(in the rows, 128 means zero)
Each path is a new rotation, seen through one point. The rows after it are directions, each followed by how far the rotation turns it, in degrees a step (0 if it stays put).
Each turn is a multiple of 5 degrees from 10 to 175, or 0.
Each row of a path follows its step; steps can be skipped.
Path 1:
step 2: [118 135 124 122 126 144 125 125 127 120 125 119 128 119 121 137 133 121
 126 131 136 136 131 135 128 122 137 130 130 125 132 124 118 131 127 122
 123 124 127 123 128 134 130 127 125 118]
step 3: [125 130 124 119 124 127 129 139 131 118 127 131 132 121 119 142 120 127
 120 142 128 123 126 131 122 126 123 126 122 126 128 133 127 130 135 133
 128 123 125 117 129 125 128 133 118 130]
step 6: [117 131 130 127 123 133 144 125 119 126 132 127 141 124 126 121 117 136
 126 124 129 131 134 129 127 135 131 127 125 129 130 126 125 123 124 135
 133 130 133 125 132 137 126 119 117 126]
step 10: [138 123 126 130 127 132 135 118 124 124 129 133 128 125 118 119 125 130
 129 124 127 131 140 131 140 125 133 124 136 123 121 122 131 134 130 123
 130 130 125 122 120 132 117 139 122 125]
step 18: [130 137 124 125 128 131 115 131 128 131 118 126 120 131 123 123 126 122
 122 119 133 134 134 125 124 128 125 118 126 118 132 130 117 126 122 121
 128 129 131 125 125 135 123 124 122 114]
step 30: [137 129 129 127 134 132 125 132 121 129 123 138 124 118 138 133 125 119
 127 130 120 135 136 132 130 129 136 130 131 132 122 118 128 134 127 132
 133 136 132 126 117 117 122 126 135 125]
step 31: [133 129 131 121 135 129 129 128 128 131 138 127 133 108 130 130 119 131
 132 128 124 137 129 126 129 128 122 131 131 130 136 129 131 133 130 117
 139 120 134 135 127 117 131 129 132 129]
step 34: [124 135 123 114 135 130 123 138 127 135 124 132 128 131 131 132 124 119
 127 131 122 131 137 134 119 133 135 121 131 124 135 125 124 119 133 123
 128 121 125 119 139 127 129 132 124 126]
[127 125 127 129 129 126 129 127 128 126 129 126 130 126 125 129 131 127
 132 129 127 129 125 127 129 128 129 126 126 131 128 130 128 127 126 128
 126 129 129 126 128 126 127 128 125 126]	85
[131 129 126 127 127 129 128 128 125 127 127 126 128 127 126 127 127 129
 128 130 125 130 129 125 125 128 125 128 127 130 130 128 128 132 131 128
 128 128 129 125 128 129 130 129 128 130]	90
[126 127 128 124 132 128 127 131 128 128 130 128 130 127 130 126 129 124
 127 129 128 128 127 128 127 128 128 129 128 131 128 126 126 130 128 129
 130 128 129 130 126 129 130 130 128 129]	10
[125 127 128 126 128 128 128 125 126 126 128 128 128 127 130 130 127 131
 127 131 127 131 127 129 129 130 130 128 129 126 127 127 127 125 131 130
 128 126 130 127 128 127 129 131 129 127]	10
[128 128 132 129 128 129 128 129 131 126 131 129 125 127 128 129 129 129
 130 128 130 129 128 129 126 129 125 126 126 127 128 128 129 130 130 129
 130 131 128 130 130 126 130 130 126 128]	90
Path 2:
step 3: [135 135 134 129 123 130 125 127 117 124 133 131 123 126 125 130 122 121
 129 117 129 127 119 131 130 132 122 125 132 132 131 117 134 134 128 134
 138 124 130 124 128 119 128 135 131 125]
step 4: [132 138 125 135 130 126 126 121 141 124 134 120 128 125 131 130 125 134
 127 126 119 129 118 134 127 140 128 120 125 124 126 123 129 124 129 128
 125 130 134 131 125 131 136 121 122 130]
step 7: [125 130 129 129 129 132 134 131 135 131 135 137 122 132 132 130 132 132
 127 134 134 122 116 124 125 130 133 122 139 129 126 129 122 119 120 128
 127 122 130 122 129 125 137 116 131 131]
step 13: [123 124 120 129 134 123 123 121 135 127 134 122 130 137 121 133 126 130
 133 129 127 128 137 133 136 133 126 131 132 142 134 129 130 118 125 134
 127 136 128 130 130 127 132 128 123 135]
step 26: [132 138 126 134 128 137 129 132 128 132 132 112 133 142 125 126 125 128
 134 132 121 134 121 129 127 131 133 129 128 129 127 131 126 135 128 138
 123 122 127 133 128 134 128 127 126 126]
step 29: [129 125 119 132 124 124 128 134 130 124 134 123 125 138 137 133 125 128
 131 125 133 134 122 129 131 120 137 131 129 130 117 128 126 125 137 130
 129 125 123 128 129 124 142 122 135 134]
step 36: [129 134 129 127 133 131 121 127 127 134 121 135 132 119 120 129 130 129
 124 124 129 126 134 131 126 140 131 126 130 126 142 135 132 124 124 131
 128 123 126 119 123 117 121 121 126 124]
step 37: [132 127 134 127 128 135 127 126 133 128 126 127 134 115 135 131 133 132
 135 126 130 125 118 124 124 128 128 127 131 118 127 118 134 134 139 126
 131 123 123 129 140 128 129 126 126 125]
[127 128 128 128 128 130 129 126 129 131 126 128 127 128 128 128 132 129
 129 129 128 126 127 128 131 128 128 129 130 128 129 131 131 127 128 129
 127 125 124 129 130 131 127 128 128 127]	25
[129 128 129 130 127 128 131 132 127 128 128 132 128 128 128 132 127 128
 130 129 129 125 130 130 129 129 128 126 129 126 129 130 129 131 128 128
 126 129 129 125 129 127 127 127 128 127]	85
[131 129 127 129 129 125 125 126 125 128 126 127 125 129 129 131 126 129
 127 125 127 128 130 129 128 129 132 129 128 130 127 130 128 126 130 127
 128 129 126 127 128 126 127 128 129 126]	155
[128 130 127 128 130 130 125 127 131 125 126 129 129 129 126 128 126 131
 125 129 127 127 130 130 129 130 125 130 128 127 130 128 128 130 130 128
 129 126 130 129 129 129 127 126 127 130]	80
[129 131 131 129 129 130 130 127 129 127 126 123 130 126 130 129 128 126
 130 127 126 128 128 128 127 130 126 129 127 128 127 126 128 128 128 130
 128 129 127 126 126 128 126 128 128 126]	65
